The same turns and mirrors carry the whole set onto itself, and each row onto the other rows of its family. Which rows share a family with each named row? Give them in list order.
These 16 rows form 4 families of 4 rows each.
mub: [-17  32   2  11  10  -6 -10  24  12 -31  -1 -25   3  -9 -10 -23  -6  30
  -1]
mar: [ -7  36   3  -5 -13  11 -30   3   4 -18 -20 -15  13  17 -10  -5 -22 -20
 -23]
gufir: [-19  21   3 -20  14 -14  11   5 -12 -22 -53 -17  -9  24   6 -35  -3  11
  -4]
veru: [-26   9  -4 -17  30 -19   4  -6 -20 -11 -35 -25 -10  28  -3 -25 -10   2
   0]
Pes: [  4  17  -8  -2  10 -29   8  23   8  -2  -8  16  10  10  -5  15   9   3
 -17]
tif: [-11  14   1  -4   6 -21  13   5   8  -3   4  12   9   9   0  21   9  -4
 -28]
lasab: [-11  22  10   1 -23  -1 -23  13   5  -5 -33  -2   9  27  -9 -12 -20 -24
 -25]
Lizos: [-12  35  22  -9 -10   9 -24   9  20 -10 -25 -13  14  31  -6 -18 -15  -9
 -25]
rivi: [-19  30   7  28   0   0   5  18  -3 -28   2 -18   2  -7   0 -10  -7  20
   6]
guk: [ -8  18 -16   8  20 -33  13   4  -2  -2  -7  13  -8   9  -8  15  -3  -2
 -26]
mamul: [-14  18   2  22   6 -13   5  31  12 -18  -3 -11   7  -4  -7 -28  -5  30
   4]
dav: [-29   9   8 -27  11 -15   5 -13 -19 -27 -38 -18  -9  20   0 -29 -10   5
 -12]
tuzof: [ -8   9  -9  -1  22 -29  -2  11   4   9  -3   3   5  24  -9  18  13  -4
 -15]
Bita: [-13  22  16  -1 -17   9 -26 -15   2 -12 -28  -5  10  24  -5  -8 -19 -17
 -23]
gavaz: [-36   9   0 -31  15 -26  -2   3  -8  -6 -50 -20  -1  17  -5 -24   2   4
  -8]
sanak: [-28  23  13  20  10 -14   4   7   7 -22  -5  -9   2 -12  -9 -21 -11  37
   2]

Which other rows belong to the same family as Bita? Pes, mamul, dav
Which other rows belong to the same family as veru? mub, mar, tuzof
Which other rows belong to the same family as lasab? gufir, tif, sanak

The same turns and mirrors carry the whole set onto itself, and each row onto the other rows of its family. Which rows share a family with each named row? Give them in list order.
These 40 rows form 5 families of 8 rows each.
Gogiz: [-15 -20   3   5  11  -4 -32 -20   6  21 -23   1 -10  -7 -21   1  -7  -6
 -14   9]
kifo: [ -5  11 -20   4 -13  12  -5  -2 -16 -16 -14   1  -9  16  21 -11   4 -18
   3   1]
leve: [ -6  -4  20 -10  11  -1 -19   7  18  23 -10   8  28  -6 -31   6  -5  17
   1  12]
Bes: [-16 -14   9   4  21   8 -23 -13  13   1 -27   7 -19   2 -27  -9  -3 -14
  -3   2]
rel: [-26 -14  13 -13  -5  -1 -10  18   1 -14 -15  13  -1  -3 -14 -24   6  14
  -4  -5]
mimo: [ 27  16  -2  12  10  12 -11 -23  -4  29   1 -10  10   8   6  22  11 -16
   9   5]
bov: [-22  -9   6   4 -20  -6  -7   4   8 -11  -1  17 -17  -2 -20 -21   4   9
  -1  -5]
suz: [  8   4  -6   3  10  32   7   5 -14  -2 -19  12  24   8 -36  -2  17  -8
   3   3]
kuge: [-24   5  13 -11 -13   0  -7  -4   0 -16   0   2  -9 -10 -26 -21   2  19
   5  -3]
bife: [ 24  -4  -3  11  18  11 -13   0  -3  31 -14   1  18  15  18  19  15 -22
   0   4]
Nibos: [15 22  8 -6 -5 15 12 16 -8 -6  9  2 19 11 13 -2 24  4 19 -8]
raku: [ 23  11   4  -5  26  17 -13  -8 -11  25 -13 -12  26   7  12  20  13 -11
   6   5]
mas: [-13   0  32   7   5 -14 -13   0  22  26   6   0  26  -5 -13   8  -3   8
  -1  -5]
matem: [ -7  -2  17  -4  -5 -21 -26  -9  11  17   5  -8 -15  -3  28   0   0   6
   2  -2]
Zami: [  1   9  -7  -3  15  32   4  10  -4 -12 -19  12   7   7 -28  10  24  11
   7 -11]
toviv: [  2 -12   6   4  17   4 -45 -17   2 -10 -19   2  -5   2 -17   2  -6 -18
   2  15]
Dobu: [ 23   4   1  -4  23   4 -11 -12   2  27  -5  -4  12  25  -3  15  -2 -27
   8  14]
sim: [ 16  16   2  -5 -16   4   3   9 -16  15  13  -3  28   3  20   7  20  12
   8  -1]
pigo: [ 13   1 -21  -8   0  24  -8  -3 -25 -10 -20   3 -17  10   5  -9  20 -10
   7   5]
Dem: [ -1  -2 -24  -5 -10   8 -23  -5  -9 -11 -20  18 -17   6  -1 -16  24 -13
  15   0]
saf: [  4  11  -6   6  24  18  -6  17   6   1 -19   8  30   7 -28  -3  29   9
  -3   5]
molo: [  9   2  -2  -7 -10  13   9   8  -6  10   0   4  19  -6  18  -2  20  27
  27 -14]
por: [ -9  -1  13   6  15  -2 -29 -12   3   6 -15   0 -10  11 -26   0  -2 -29
 -21  15]
Nefim: [ -1  14   4  -4 -11   7  25  13  -6  25   5   1  14   2   9  -3  23  16
   4 -15]
maru: [  1   4  35   5  15   2   3   0   7  27   5 -14  26  -1  -7  14  -7  11
  -9   1]
Pizen: [ -4  -9  16  -6 -18  -6 -15 -21  -9  15   4  -5 -21  -2  20   1 -12 -11
   9  -4]
Zamed: [  4  11  -7   4  17  12   4   7 -10 -15 -30   2  16  -3 -29  15  25   1
  -7  -7]
medo: [  5  -8  31  -5  18  -1 -16  -2  14  31  -1   2  19 -11 -29  10  12  16
   2   0]
kifup: [-27   2  14  -7 -13   7 -19  19   4 -14 -10   6   5  -8 -17   8  15  26
  -4  -3]
Bisu: [  0  11  29  -3  14   3 -15  13  18  20   0  -7  31 -21 -16   4   3   5
   4  10]
sobuv: [ 28   0  -3   6  19   4  -1 -23  -6  29  -5  -2   4  13   9  -9   3 -28
  10   4]
mek: [-23  -3   9   3 -18   7 -10   8  -4 -11  -9   7  -3 -20  -5 -16  19  25
  -3 -13]
gemil: [  6   6  -8  10  -6  12  -1 -11 -21  -8  -4  -4 -19  11  23  -7  22 -18
   4 -11]
Mib: [  4  -4  13  -3 -19 -10  -6  -9  -2  12  17   2 -24 -13  16   0  -2  11
  12  10]
dap: [  0  -8  18   2 -10 -21 -25 -14   1  27   4  -8   3  -3  20 -11  -7 -13
  -2  11]
lud: [ -4  -2   1  -3   9  10 -29 -22   4  -4 -22   4  -3   5 -25   3  -1 -38
   1   6]
Vak: [  1  -9 -18   3  -8   7  -5 -18 -21  -5 -14  10 -22  26   8  -6  15  -7
   1 -10]
zeliz: [ -3  -8  17  -5 -12  -2 -24 -11   7  30  15   2  -6   7  21 -17  -7  -3
  12   7]
baler: [ 5  3  9  3 -3  1  9 18 -6 19  8 -1 12  0 18 -5 19 36  5 -6]
Ziv: [ -4   6  -3   2  24  22 -14   5  -1   3 -30   2  33  18 -24  -1  19 -13
  -6 -10]

Which other rows belong to the same family as sim? Bes, mas, Dobu, pigo, saf, Pizen, mek
Which other rows belong to the same family as kuge? kifo, bife, toviv, Nefim, Zamed, medo, zeliz
Which other rows belong to the same family as por? rel, mimo, suz, matem, molo, Bisu, Vak

The same turns and mirrors carry the whole set onto itself, and each row onto the other rows of its family. Which rows share a family with each named row? Give them in list order.
These 18 rows form 6 families of 3 rows each.
nok: [  8  25  42  -9  10  21   9 -19 -23  16  10  16]
Dez: [ 15  18  40   2  11   5  13 -19  -1   5   6   2]
lomig: [ -8 -19   1   0 -28  26  17 -23 -20   6  13  10]
Zopi: [ 12  19  35 -12   7  17   9 -24  -3  34   1   8]
bovim: [-22  -8  27  31  26  28  12  -1 -20  13 -11   4]
kipap: [  9 -24  11  -3 -23  34  10 -17   1   1   7  10]
kesi: [  0 -21   5  -2 -29  34   1 -24 -21  17   7   6]
vavo: [-10 -20   6  29  25  15   1  -8  -7   5  -5  -5]
zegud: [  8  15  44 -20   3  17  12 -27  -8  13  10  14]
devu: [-15 -13  16  35  22  17  11  -3 -30  17   3  -8]
fefu: [-16 -28   2  -2 -16  41   6 -14 -12   8   9  16]
laza: [ 16  15  37  -8   7   7   6 -30 -11  27  -2  13]
Rifof: [-17 -14  12  19  37  24   4  -9 -34  16   2   0]
dipi: [-12 -18  22  34  27  21  17  -2 -20  18  -7   6]
Tidut: [ -3 -21   2  -9 -16  46   9 -14 -21  18  16  17]
gogod: [-14 -22   3  -9 -21  33  17 -27 -20   6  10   0]
Tavef: [-19  -7  20  21  40  15   7  -5 -16  18   2   1]
zok: [ 20  14  51  -1   5  17  12 -21 -17  26   2   7]

Which other rows belong to the same family as kipap? Dez, vavo
Which other rows belong to the same family as kesi? devu, zok
Which other rows belong to the same family as Tidut? nok, Rifof
Which other rows belong to the same family as laza? lomig, dipi

